In the rows, zero is written as 128.
The same turns and mirrors carry the whole set onto itself, and each row onto the other rows of its family. Which rows share a family with each named row? Give them in list order.
These 16 rows form 4 families of 4 rows each.
K_351: [135 130 125 121 185 144 117 139  92 125 124 119 135 125]
K_177: [138 127 117 119 183 140 121 139  83 118 124 115 143 117]
K_501: [117  78 128 128 138 100 122 133 108 103  95 115 157 123]
K_727: [136 147 133 136 119 127 137 136 119 107 113 127 125 111]
K_104: [143  91  76 123 151 109 109 147 121 131 128 118 131 131]
K_812: [123 130 125 122 187 127 125 135  81 119 112 116 139 120]
K_179: [121 143 133 151 127 119 136 133 119 111 118 125 115 110]
K_209: [115  92 135 127 129  90 117 133 117 108  98 124 156 126]
K_868: [127  87 143 118 119  96 124 141 115 109 111 122 153 125]
K_822: [150 104  78 114 145 108 112 139 116 132 130 132 135 133]
K_795: [123 146 135 149 131 128 138 144 125 111 111 120 120 113]
K_950: [118  85 135 127 123  99 115 133 121 115 103 112 155 127]
K_190: [133 138 123 153 138 125 145 130 120 108 113 116 107 108]
K_28: [136  92  74 137 148 102 124 132 119 133 128 122 124 130]
K_321: [154  90  78 128 155 109 122 141 120 130 133 122 131 129]
K_746: [137 130 126 108 176 132 119 145  83 126 135 127 135 124]

Same family as K_727: K_868, K_822, K_746
Same family as K_28: K_501, K_812, K_190

The same turns and mirrors carry the whole set onto itself, and each row onto the other rows of its family. Which rows share a family with each named row? Give them in list order.
These 36 rows form 6 families of 6 rows each.
K_992: [116 114 111 139 113 115 153  99 153 131 144]
K_62: [107 103 136 127 110 122 149  98 161 122 135]
K_65: [ 93 109 126 128 118 123 152  94 151 114 136]
K_346: [ 95 128 127 128 129 128 170 112 146 128 124]
K_555: [147 138 149 133 150  78 144  98 126 125 116]
K_376: [154 146 125 128 134 107 159 108 114 130 110]
K_736: [142 144 120 132 110 107 117 108 131  96 145]
K_699: [135 146 152 141 117  88 116 113 136  97 144]
K_136: [131 133 131 114 145 107 158  99 114 121  97]
K_726: [143 144 141 133 144  96 134 116 112 130 105]
K_911: [133 114 146 122 139  84 161 112 128 126 101]
K_99: [107 127 133 142 111 129 140 102 159 139 139]
K_799: [110 119 146 144 122 132 159 106 137 147 130]
K_757: [126 138 156 133 117  99 128 129 130  80 132]
K_990: [105 126 146 149 112 127 153 106 156 135 143]
K_758: [139 138 141 118 115 103 113 102 140  85 131]
K_806: [ 96 123 136 131 118 141 161 101 140 113 133]
K_43: [120 147 135 143 119 113 106 113 143 101 145]
K_789: [103 129 141 135 115 141 158 112 155 117 128]
K_39: [139 150 135 114 149  91 154 103 122 109 107]
K_759: [143 125 127 136 140  74 163 111 126 125 119]
K_319: [140 134 138 133 143  85 149 104 132 144 106]
K_740: [125 137 133 120 122 103 115 102 125  79 133]
K_286: [109 135 141 129 111 107 125 125 128  86 147]
K_786: [108 124 128 142 133 119 152  94 160 143 130]
K_809: [141 140 136 116 142 108 157 103 132 124  93]
K_467: [126 136 161 146 114 109 121 107 134  97 158]
K_536: [134 142 144 146 115  95 140 122 128  87 155]
K_313: [142 141 148 134 139  98 156 108 124 143 104]
K_488: [138 123 142 112 137  82 149 112 107 117 111]
K_475: [123 142 140 119 113 112 126  95 140  83 152]
K_344: [138 154 147 138 113 102 109 113 130 101 138]
K_741: [117 131 133 146 113 135 173 111 140 126 143]
K_454: [126 120 138 120 148  86 165 101 121 117 104]
K_301: [108 108 134 120 119 123 165  89 143 133 134]
K_191: [122 139 151 130 121 100 129 112 120  74 138]

Same family as K_65: K_136, K_806, K_740, K_454, K_191
Same family as K_699: K_99, K_990, K_319, K_313, K_344
Same family as K_62: K_911, K_757, K_758, K_789, K_809

The same turns and mirrors carry the whole set onto itself, and each row onto the other rows of its family. Which rows share a family with each named row? Give them in list order.
These 16 rows form 4 families of 4 rows each.
K_927: [156 120 102 114 130 125 111 139 152 158 122  86  93 135 139 130 132 133
 110 119 106 164 138 149 125 125]
K_792: [107 119 136 126 134 112  89 127 104 138 167 109 129 122  96  92 176 130
 117 104 126 108 127 144 139 127]
K_194: [149 132 124 132 141  84  81 101 132 154 157 121 106 130 123 144 166 110
 123 133 111 140 139 152 155 116]
K_783: [152 124 127 133 142  86  82 115 127 158 159 134 101 123 120 146 156 120
 126 139 119 134 125 137 154 121]
K_425: [109 116 133 117 143 102  94 126 102 126 159 108 116 128  99  92 170 125
 132 114 112 104 130 151 147 106]
K_149: [149 121  97 126 130 126 113 137 143 152 117  78 113 123 139 122 144 137
 110 127  97 165 141 119 122 127]
K_343: [146 115 106 113 123 118 110 144 148 157 122  82 119 124 139 128 140 134
 106 116 103 178 150 133 123 135]
K_295: [148 118  99 116 138 128 114 132 149 157 113  92 105 117 150 120 141 135
 111 129 100 163 152 140 125 120]
K_591: [113 112 147 118 124  91  89 129 106 128 167 102 128 124  90 101 165 121
 130 104 120 113 127 148 140 126]
K_684: [117 115 125 119 106 154 100 125 122 152 118 103 113 104 115  95 124 131
 142  94 119 135 162 142 121 144]
K_230: [111 116 126 125 108 143  90 136 128 159 109  91 101 109 119  91 127 130
 151 104 121 130 153 144 118 135]
K_892: [118 103 124 111 105 141 106 145 127 147 114 106 117 100 115  91 128 139
 142 102 125 129 152 131 118 143]
K_910: [149 128 111 129 136  94  92 113 125 148 156 130 101 128 124 149 167 110
 123 121 100 140 145 137 171 118]
K_11: [155 122 120 122 138  91  90 112 131 149 163 144 115 125 118 146 167 119
 116 126 124 137 137 141 157 131]
K_937: [109 109 139 107 129  95  94 124 103 131 174 110 120 129  95  96 157 129
 119 106 112 116 133 160 139 108]
K_77: [103 110 130 113 113 134  90 145 120 156 116 104 120 114 108  91 122 142
 151 109 128 145 154 132 117 135]

Same family as K_927: K_792, K_910, K_77
Same family as K_684: K_783, K_149, K_937
Same family as K_591: K_194, K_295, K_892

The same turns and mirrors carry the whole set onto itself, and each row onto the other rows of its family. Which rows share a family with each named row? Give them in list order.
These 25 rows form 5 families of 5 rows each.
K_246: [114 118 146 100  98  94 135 174 116]
K_658: [122 125 126 103  94 110 127 126  98]
K_428: [112 117 151 105 104 100 127 171 121]
K_146: [122 119 116 121 153 103 161 152 124]
K_398: [113 126 128 122 156 107 160 149 135]
K_531: [129 114 136 114 152 111 133 123 126]
K_46: [107 134 132 113 149  99 171 150 136]
K_866: [116 134 129  95  88 103 137 127  99]
K_6: [141 108 112 106 140  97 146 130 104]
K_516: [111 133 122 108 144  92 178 154 127]
K_396: [110 141 121  91 117  70 166 139 106]
K_71: [ 94 150 149  98 127  83 155 130 131]
K_603: [126 112 121 124 144 103 120 132 113]
K_413: [107 140 141  95  90 106 137 124 109]
K_299: [110 121 152 101 100  96 133 172 121]
K_824: [108 136 145 103  97 114 126 121 114]
K_893: [111 142 143  85 129  84 172 127 126]
K_195: [111 135 155 102 145 103 148 121 139]
K_502: [130 117 103 107 127  81 145 140  94]
K_646: [104 133 149 119 144 104 127 126 135]
K_836: [120 124 112 113 146  94 173 155 119]
K_253: [130 126 117  87 127  80 170 133 104]
K_282: [117 127 136 108 100 117 119 123 108]
K_306: [118 114 143 103 100  96 131 174 113]
K_767: [117 113 146 106 103 100 126 172 117]

Same family as K_531: K_6, K_893, K_195, K_253
Same family as K_428: K_246, K_299, K_306, K_767
Same family as K_46: K_146, K_398, K_516, K_836

The same turns and mirrors carry the whole set onto itself, and each row onto the other rows of its family. Which rows share a family with each named row? Give them in list order.
These 20 rows form 5 families of 4 rows each.
K_245: [110 188 145 157 112 116 136 125 133 123  99 146 123]
K_323: [134 138 151 128 114 131 176 166 131 122  81 142 121]
K_872: [118 172 153 155  96 109 128 140 144 107  90 168 123]
K_430: [129 163 168 133 134 123 144 128 187 113 109 131 136]
K_503: [113 184 150 158 112 136 133 138 145 125  98 174 120]
K_287: [138 156 129 130 127 131 162 145 114 104  82 135 141]
K_920: [144 161 171 120 115 118 135 119 177 131 110 135 127]
K_429: [141 126 137 143 117 132 146 145 141 141 129 159 155]
K_433: [134 124 165 145 117 151 136 151 133 128 119 162 150]
K_668: [147 142 137 146 125 154 149 152 141 118 129 152 157]
K_517: [119 172 172 141  90 125 141 130 144 124  87 167 113]
K_382: [147 175 160 162 117 134 144 121 178 121 106 128 144]
K_565: [127 154 179 152 113 128 134 114 172 114  85 130 138]
K_647: [151 118 155 133 125 132 132 153 134 127 122 145 131]
K_132: [138 151 135 133 147 133 175 166 138 130  92 150 131]
K_648: [147 153 140 114 130 115 166 157 132 126  75 137 134]
K_598: [139 115 145 149 113 132 134 145 125 118 104 140 157]
K_810: [119 184 147 145 114 105 134 142 160 139 104 163 117]
K_421: [142 142 144 136 136 128 173 136 123 118  68 145 132]
K_745: [139 164 153 132 117 123 135 117 176 118  93 116 149]

Same family as K_920: K_287, K_668, K_517
Same family as K_503: K_433, K_648, K_745
Same family as K_872: K_430, K_429, K_421
Same family as K_810: K_565, K_132, K_598

The same turns and mirrors carry the whole set onto itself, and each row onto the other rows of its family. Which rows share a family with each named row? Give them in list order.
These 18 rows form 3 families of 6 rows each.
K_768: [143 120 151 112 115 132 131 123 161 133 140 149 103 149 144 122 151 145
 137 121 117]
K_3: [144 130 173 115 141 140 128 115 147 149 143 135 122 165 116 110 142 117
 142 126 103]
K_614: [133 119 145 124 134 135 123 156 147 118 124 137 108 171 111 110 138 151
 113 131 137]
K_25: [112 146 107 147 131 138 149 112  95 137 121 116 141 122 121 118 120 130
 114 142 139]
K_199: [131 139 128 142 115 147 162  89 116 167 162 133 116 124 135 114 133 146
 130 131 108]
K_980: [145 140 148 155 146 148 152 104 105 147 148  96 143 147 124  95 137 155
 123 130 108]
K_797: [ 98 132 137 111 125 130 140 132 141 155 141 159 113 149 112 123 123 109
 131 146 117]
K_106: [119 127 122 130 111 134 161 102 130 156 160 141 126 141 155 123 121 122
 134 136  89]
K_631: [106 126 113 114 110 123 135 134 147 148 126 149  99 137 137 122 128 153
 114 145 124]
K_787: [129 126 114 129 112 122 145 115 136 136 133 116 127 132 175 119 136 160
 122 135 100]
K_50: [115 127  90 148 123 136 153 120 107 136 129 120 134 153 131 121 103 126
 105 145 110]
K_436: [140 131 174 136 136 155 152 114 129 149 168 139 120 151 109 104 148 138
 140 122 120]
K_777: [118 124 108 141 131 126 138 147 123 122 118 105 132 156 140 108 124 165
 100 145 118]
K_458: [121 141 152 142 150 144 139 137 110 121 128 121 143 150  94 107 137 120
 124 133 149]
K_717: [155 117 146 138 135 136 133 135 137 108 129 105 136 167 148 105 146 158
 121 122 113]
K_624: [107 140 133 128 120 143 148 121 121 141 142 160 116 127 104 127 131 113
 130 134 149]
K_522: [161 126 125 152 138 145 142 104 112 130 131  97 142 168 134 108 121 134
 117 126  95]
K_164: [140 131 142 133 152 141 121 132 122 130 111 115 131 177  93 106 124 120
 115 136 125]

Same family as K_631: K_768, K_614, K_787, K_777, K_717
Same family as K_106: K_3, K_797, K_50, K_522, K_164

